In the rows, zero is written as 128.
A: a few groups of rows, each row roughly a mix of its group's hidden directions:
A (152 x 12):
[[106 111 106 114 132 126 117 124 163 176 100 153]
 [100 125  91 107  85 119 111 139 165 136 123 117]
 [147 126 131 120 157 113 109 122 124  96  76 157]
 [132 114 152 176 135 153 102 115 119 131  88 114]
 [148 161 134 150 139 129 158 104 143 130 171  98]
 [131 170 155 101 132 150 127 164 143 129 137  93]
 [111 148 111 118  95  68 133 110 112 132 137 133]
 [101 130 126 136 171 136 141  91 128 122 155 167]
 [108 111 111 114  82 155 129 146 173 129 118 132]
 [ 94 130 108  87  99 133 106 151 159 139 119 114]
 [ 88 154  96 132 119 113 131 109  95 155 127 155]
 [113 139  94 107 105 121 104 158 111 170 108 119]
 [164 120 107 109 168 129 127  86 118 100 136 121]
 [152  84 101 150 151 101 109 112 151 137 113 136]
 [121 135  98 171 117 143 150 141  88 132 105 105]
 [144 139 108 111 136 168 112  91 153 157 152 112]
 [110 166 103 132  80 145 146 150 115 143 131 145]
 [152 125  98  77 156 107 138 119 145 146 114 140]
 [126 110 117 114 112  97 112 125 153  84  91 148]
 [136 108 155 127 155 106 116 129 121  68 113 120]
 [107 100 118 136 176 148 123  95 118 153 153 126]
 [108  97  93 115 148  91 144 127 109 159 135 146]
 [122 158  96 136 121 114  99 125 159 130  79 119]
 [138 100 106 145 148 123 114  88 118  79 128 139]
 [123 148  71 133 121 148 130 155 161 125 152 130]
 [138 136  78 122 103 111 131 174 124 118 147 114]
 [101 146 117 161  99 149 152 156 101 136 118 153]
 [141 120 142  86  76 141 134 140 109 158 126 131]
 [137 100 152 111 145 102  99 126 140  81 105 140]
 [162 105 133  94 145 108 108 140 135  98  92 115]
 [113  86 154 129 138  91 105 104 160 132 139 117]
 [107 161 111 105  99 130 113 150 161 121 131  89]
 [134  98 149 148 161 110 141 152 116 146  94  96]
 [130 151 106 111 114  80 127 131  95 115  97 150]
 [123 140 153 158 159 161 137 113  95 144 159 117]
 [123  82 145 137 147 137 147 151 148  89 157 128]
 [128  96 101 146 125 113 102  88 137 150 117  93]
 [117 105  87 137 122 128 118 150 124 155 177 145]
 [110 180 148 120 122 122 129 107 140 117  91 157]
 [162 126 133 112 146 155  96 128 141  92  89 137]
 [111  99 100  89 111 134 118 120 171 146 147 130]
 [127 109  97  93 133  95  83 136 148 136 115 141]
 [141  98 138 129 116  74 141 133 117  86 119 135]
 [125 134 119 138 141  99 142  70  98 119 131 154]
 [104 123 135 143 186 149 128  95 114 119 135 149]
 [134  99 101 130 120 154 147  94 135 125 178 118]
 [167 110 158 126  83 111 132 135 151 153 123 143]
 [121 126 162 140 139 107 148 120 183 122  97 122]
 [ 94 143 136 162 149 107 137 113 111 150 133 171]
 [115 129 127  90 168 120 122  99 112 153 162 111]
 [118 119 156 143 121 171 141 100 117 141 147 171]
 [133 110 110 156 158 140 120  91 142 113  91 155]
 [132 131 123 146 137 150 142 186 167 144 140 140]
 [136 114 109 107 146 110 145 166 104 130  85 154]
 [108 162 124 135  83 118 133 170 112 135 103 136]
 [126 120  98 109 167 103 147 112 102 100 122 157]
 [133 131 170 140 153 153 113 121 113 125  80 151]
 [127 117 137  96  80 114 134 155 110 166 140 134]
 [161  89 143 140 161 148 157 117 117 107 147 140]
 [109 137 187 126 127 155 121 137 101 151 119 148]
 [109 107 156  83 147 138 128 143  92 150 148 134]
 [104 102 154 175 148 121 145 145 107 144 104 121]
 [121 126 137 157 120 156 100 130  75 102 148 128]
 [129 165 103 134 131 159 123 108 112 109 123  78]
 [113 165 129 151  99 139 166 121  92 118 144 143]
 [111 150 124 160 131 119 160 120 146 131 177 100]
 [132 105 161  94  99 143  92 104 133 154 120 130]
 [142 154 157 129  88 145 134 158 160 147 122 151]
 [106 142 102 130 147 165  80 131 133 143 115 155]
 [153 162 156 134  86 152 126 136 161 137 120 113]
 [110 104 111 134  79 130 117 161 146 105 103 144]
 [105  81 107 127 117 119 104 146 134 109 103 163]
 [168 127 139 122 122 157  85 148 107 112 104 110]
 [114 173  95 145 102 132 111 124 158 144 106 146]
 [135  96 137 141 129 146 169 146 120 128 156 173]
 [119 109 102 155 106 154 127 105 149  94  94 141]
 [109 158 117 114 107  83 137 161  97 125 141 140]
 [122 147 129 174 130 162 132  82 139 146 118 115]
 [108 127 141 145 128  81 148 126 109  84 119 154]
 [173 132 129 117 107 117 131 163 110 102  94 108]
 [108 122  91 108 136  92 145 107 116 104 165 141]
 [134 153 178 146 155 168 133 118 139 135 118 146]
 [145 119 103  85 116 115  98 100 162 144 143 125]
 [154 145 163 130 169 140 153 116 113 141 162 118]
 [136 118 119 148 145 155 105  95 106 176 139 110]
 [135 127 122 188 113 112 146 114 109 126  99 151]
 [118 106  95 100 131 115 106 176 110 145 112 116]
 [126 158 138 114 142 127 102 115 132 113  78  89]
 [142 122 135 139 129 127 136 100  93 166  87 158]
 [196 137 138 129 116 112 133 105 105 140 130 135]
 [119 142 117 166 137 141 173  96 156 123 149 119]
 [122 113 116 106  97 109 119 135 145 179 139 163]
 [142 156  94 141 113 142 148 114 148 121  76 123]
 [119 122 130 156 131 134 145 158  69 145 103 127]
 [113 143 163 170  87 123 140  97 138 141 133 121]
 [144 153 133 131 139 122 131 150  81 144  82 147]
 [ 97 126 124 118 117 116 146 105 147 152 186 123]
 [106  97 109 118  83 143 130 120 136 153  97 152]
 [133 160 153  99 141 140 143 116 106 176 135 108]
 [111 152 135 158 145 131 117  87  97 144 108  97]
 [132 189 133 130 108 128 108 111 127 140  94 108]
 [118 154  92 146  99 164 122  93 121 143 146 137]
 [161 128 134 136 170 120 141  95 138 170 139 144]
 [111 114 154  85 131  99  95 146 143 158 133 137]
 [128 156 114 124 111 130 120 100 188 131 103 119]
 [104 111 129 133 152 126 139 188 103 110 115 142]
 [120 116 109 160 137 102 126 174 106 160 149 118]
 [142 145 127  85 148 109 172 158 144 146 135 128]
 [192 106 130 121 128 146 147 134 103 144 121 142]
 [151 126 159 147  85  91 145 132 112 132 103 145]
 [112 122 107 124  96 104 127 143 127 158 166 168]
 [116 143 160 138 122 161 126  87 163 149 111 143]
 [145 118 123 110 175 141 119 172 141  97 113 131]
 [118 144 155 134 114  93 118 166 116 137  83 141]
 [134 117 136 109 154  90 147 157  92  98 138 110]
 [127 142 119 139 141 147 155 145  85 164 160 107]
 [153 143 117 102 157 129 122  74 151 108 137 122]
 [108 172 124 119 118 125 132 145 162 170 123 101]
 [137 109 174 137 133 171 106 118 129 150 100 138]
 [114 144 143 152 130 141 144 106  73 130  92 130]
 [152 151 113 120 121 114 133 156  86 104  87 121]
 [134 122  87 143 118 149 128 167 101 123 151 162]
 [148 107 143 129 171 160 100 137 132 117  89 122]
 [133 154 169 143 131 179 121 135 116 148 153 131]
 [ 95 118 102 120 138  92 151 111 124 104 134 170]
 [145 141 127 133 114 140 115 140 114  64  96 129]
 [135 126 117  99 137 127  69 145 124 125  88 134]
 [ 99 137 157 112  98 133 107 147 127 177 145 137]
 [129 168 146 113 155 129 143 126 135 179 144 106]
 [114 117 124 130 138 119 128  84 161 177 149 124]
 [124 120 131 111 141  90 137 110 169  89 102 144]
 [ 95 155 124  99 148 152 126  95 120 131 138  88]
 [129  99  82 124 130 105 123 151 120 135 171 107]
 [110 142  86 106 157 163 133 121 135 123 161 150]
 [154 148 142 145 110 149 141 132 130  83 120  85]
 [109 140 132 125 147 113 148  98  96 181 143 122]
 [182 130 127 106 147 137 112  93 138 146 104 141]
 [157  93 123 120 179 159 135 118 114 141 142 138]
 [ 97 147 169 146 118 131 133 119 147 178 134 124]
 [105 110 110  85 143 117  84 119 104 118 107 130]
 [106 138  89 114 137 164 116 123 147 113 157  93]
 [102 140 100 140 128 151 148  95 154 135 173 132]
 [130 110 106 119 114  98 112 178 147 158 148 134]
 [130 115 131 149 122 109 153 171 129 139  89  90]
 [133 137 162 126 131 184 112 111 116 122  97 107]
 [147  91 138 158 135 139 140 107  99 112 109 167]
 [142 143 121 151 157 149 124 102 126  95  79 126]
 [109 139 122  69 138 144 114 115 139 162 134 106]
 [134 141  85 107 137 125 136  85 130 144 168 114]
 [146 150  95 119  94 141 117 137 120  81 100 135]
 [126 110 115 120 131  93  95 118 175 163 121 117]
 [107 124 131 135 112 107 137 120 174 117  86 162]]
one row of each group, then the others: which group is each in?
[103 118 104 132 145 155 114  91 128 163 156 104] : T
[109 141 129 146 106 156 169 109 127 135 175 133] : B
[129 115 126 127 137 157 154  79 131 116 172 113] : S
[113 126 187 131 137 131 125 126 156 149 167 130] : H

[151 164 125 124 151 157 148  98 121 130 134 172] : T
[115 155 100 121  86 144 139 157 110 120 133 165] : H
[118 170 134 157  97 156 161 156 124 120 127 121] : H
[143  83 139  98 140 144 103 145 120 108 111 162] : S
[153 101 120 125 114 100  87 128 102 137  94 107] : B
[ 99 122 116 108 105 100 124 160 138 127 176 109] : S
[ 85 135 115 140 111 150 125 103 157 137 167 108] : T
[155 132 101  91 110 129 107 135 118 135 167  95] : H
[168 129 112 153 100 103 133 107 127  95 158 117] : S
[105 108 122 124 176 155 122 135 124 167 143 153] : T
[141  87 133 129 147 142 117 101  75 112 133 119] : B
[159 155 148 108 166 126 119 117 117 169 105 131] : S
[144 103 168  95 170 117 109 145 122 134 129 147] : H
[126 104 152  91 164 148 128 152 148 149 152 142] : S
